In the rows, zero is written as 128.
M: rows in 4 groups, each row roughly a mix of its group's directions (one row in no group)
M (149 x 10)
187	105	109	138	66	138	117	149	159	121
104	164	146	113	104	50	157	132	132	138
83	146	133	95	151	139	160	91	107	183
181	115	122	190	120	121	151	125	80	142
106	122	176	138	110	144	178	87	82	143
134	98	123	91	133	61	148	160	86	127
76	162	82	123	152	155	94	149	100	147
81	128	134	91	158	132	86	152	180	147
172	89	98	106	118	92	136	168	144	86
189	124	115	146	120	168	161	182	120	125
174	162	89	100	151	178	133	143	105	101
138	109	104	138	85	66	103	113	175	135
182	159	115	86	149	150	93	168	148	123
100	135	119	91	103	148	101	112	199	155
142	106	135	90	172	138	114	85	111	70
74	122	83	108	146	152	154	96	113	171
177	96	138	129	193	122	90	102	131	127
109	146	93	96	82	115	123	77	133	174
125	128	76	88	142	112	131	183	136	174
103	162	121	159	73	101	141	113	168	166
127	128	50	104	118	112	83	127	117	157
134	90	189	156	105	142	111	108	105	83
206	150	142	113	125	136	110	142	80	142
148	120	167	155	178	143	131	156	85	85
184	127	94	94	162	161	99	165	125	139
172	129	165	141	113	182	136	154	77	124
93	141	168	149	86	88	181	131	123	147
99	90	96	130	122	163	103	151	63	135
126	156	149	116	122	197	97	85	101	143
121	173	137	117	160	193	142	167	126	101
131	136	117	142	192	92	156	171	153	98
66	97	142	159	147	95	83	147	125	141
99	95	106	168	72	93	105	148	150	141
146	193	128	100	132	117	84	105	171	142
127	120	89	110	77	113	151	178	155	89
116	125	104	131	70	116	62	159	117	144
71	145	127	180	156	132	111	164	133	163
113	209	107	119	107	169	127	110	141	139
110	121	195	149	164	156	132	175	146	128
113	149	106	128	165	96	144	198	146	159
149	160	156	115	148	198	120	164	104	147
138	112	137	89	190	159	97	162	158	113
130	210	114	98	135	130	102	149	160	135
87	101	104	155	99	87	127	127	190	131
108	147	172	125	173	125	117	181	83	145
90	148	130	183	112	121	166	92	97	94
96	99	183	116	129	82	125	96	135	87
151	123	156	97	177	163	136	166	81	147
65	116	139	154	109	156	121	113	77	95
81	171	124	152	90	121	120	158	77	144
121	57	101	157	106	82	120	108	129	108
89	192	144	138	155	159	110	118	115	170
181	136	125	164	103	168	167	137	164	102
140	87	149	155	125	77	126	125	171	77
174	66	138	137	81	121	151	117	144	103
77	132	176	161	164	136	155	108	97	153
110	188	189	118	130	128	148	108	165	123
140	70	67	174	111	127	138	127	115	115
68	140	105	178	92	153	139	151	155	127
136	150	60	166	128	147	152	95	97	109
124	136	86	117	176	81	140	101	77	121
119	182	118	81	149	143	151	151	74	127
98	105	159	129	159	59	164	118	105	124
86	119	69	111	149	151	118	108	168	92
169	115	126	114	81	142	145	79	75	117
100	126	140	84	137	178	72	108	156	140
83	122	172	163	130	98	140	104	99	79
119	91	158	161	140	117	138	194	167	112
144	87	134	132	64	99	171	136	149	101
121	159	82	152	125	126	147	133	203	147
121	126	47	154	124	110	115	91	98	123
121	158	154	106	60	133	138	89	158	155
174	154	80	115	98	145	122	155	108	177
147	150	159	101	167	166	134	154	104	71
172	157	91	71	121	155	128	154	111	101
83	71	79	153	120	138	98	120	104	135
137	149	71	137	97	151	82	171	126	153
129	132	155	114	126	130	137	216	144	158
86	141	157	131	71	82	146	94	112	118
128	171	137	91	129	123	116	163	167	190
123	89	89	97	148	114	96	105	186	147
125	92	78	138	176	150	91	168	129	109
122	173	96	152	95	161	141	162	118	180
148	154	102	147	74	166	146	132	170	166
119	157	151	153	87	160	180	177	120	139
95	142	90	170	165	159	149	101	122	83
147	107	100	95	94	81	83	130	116	170
63	112	113	145	142	88	96	102	106	95
171	85	121	117	143	123	96	197	122	139
159	135	156	88	179	104	144	141	180	145
103	103	132	124	117	93	192	169	95	105
80	98	70	145	104	136	136	106	101	162
127	130	159	181	94	99	163	105	80	115
139	102	118	104	196	100	133	144	126	75
77	113	71	103	138	133	122	139	74	118
153	125	152	104	125	73	123	64	102	147
149	106	96	147	73	113	125	179	169	115
117	124	172	74	124	155	98	170	107	162
125	163	85	74	132	143	133	136	168	174
155	116	162	110	94	98	101	170	113	181
131	151	111	86	125	62	177	143	145	143
164	114	111	166	159	154	147	182	157	97
155	56	125	162	95	104	138	147	152	112
137	112	63	142	126	121	135	99	190	107
115	148	115	144	89	124	147	61	83	152
132	121	120	129	97	64	170	178	133	151
176	123	79	122	146	144	92	186	125	123
160	107	121	87	171	162	122	132	189	131
82	157	105	94	129	84	126	130	158	178
129	135	86	108	70	85	130	80	116	138
115	87	81	149	104	109	137	150	132	192
134	93	105	132	184	157	118	148	67	128
166	142	159	84	182	123	151	86	121	114
101	133	124	109	141	110	149	149	177	199
107	65	109	160	127	119	158	158	109	173
89	176	168	123	114	157	105	135	151	177
140	112	161	103	118	93	198	136	119	91
148	88	130	195	126	88	131	109	90	136
71	143	150	157	84	94	153	94	117	117
129	74	162	151	104	61	115	132	131	126
104	147	124	61	149	101	119	72	117	131
131	57	96	133	106	154	104	85	120	112
117	102	170	137	96	61	106	125	91	135
100	104	102	160	141	150	136	126	159	56
179	64	123	109	96	144	130	129	108	92
96	151	131	155	94	98	146	98	72	92
77	135	107	111	150	179	101	84	149	106
125	175	163	167	167	176	123	154	106	137
93	165	102	120	96	123	129	165	189	106
58	76	99	162	120	139	121	119	121	125
159	104	133	184	134	119	170	125	153	75
152	152	95	119	127	138	120	182	186	164
137	151	166	134	50	145	145	107	119	156
81	90	165	108	144	99	110	110	180	119
92	168	144	88	97	143	162	136	145	179
131	126	180	152	196	138	130	104	101	153
139	187	143	142	137	130	118	173	188	136
134	53	104	144	102	116	150	157	137	91
159	110	189	147	125	120	108	170	98	91
116	100	89	81	130	89	70	119	141	143
64	152	80	113	113	96	93	118	127	143
123	166	104	123	94	172	102	135	72	160
111	119	103	93	178	127	136	140	199	128
91	114	107	95	173	131	76	134	90	155
98	138	167	113	70	84	150	92	128	119
141	83	95	101	135	114	65	141	131	88
158	88	149	102	133	86	72	160	135	109
119	140	79	103	100	116	82	158	120	181
139	79	80	111	123	83	121	110	131	177

one row of each group, then the others: which group is each in?
78	147	143	166	86	103	159	161	126	159 => H
154	128	174	166	132	160	141	195	124	117 => V
103	91	164	127	95	62	116	101	141	144 => W
60	150	141	155	94	152	103	153	143	99 => E

97	175	127	131	167	116	96	124	90	179 => H
143	139	95	168	108	127	146	84	162	72 => E
135	86	146	115	106	59	152	89	132	111 => H
114	133	190	145	117	92	132	171	176	138 => E
142	120	116	202	159	164	169	116	135	125 => W
158	117	123	115	157	156	126	70	126	66 => V
105	114	150	100	88	76	138	107	184	119 => V
91	90	104	122	130	151	63	92	154	128 => V
102	165	112	125	182	182	100	138	103	143 => H
116	89	85	104	123	79	81	100	143	145 => W
153	97	104	86	182	132	77	144	139	117 => W
83	79	108	85	182	123	135	114	133	143 => E
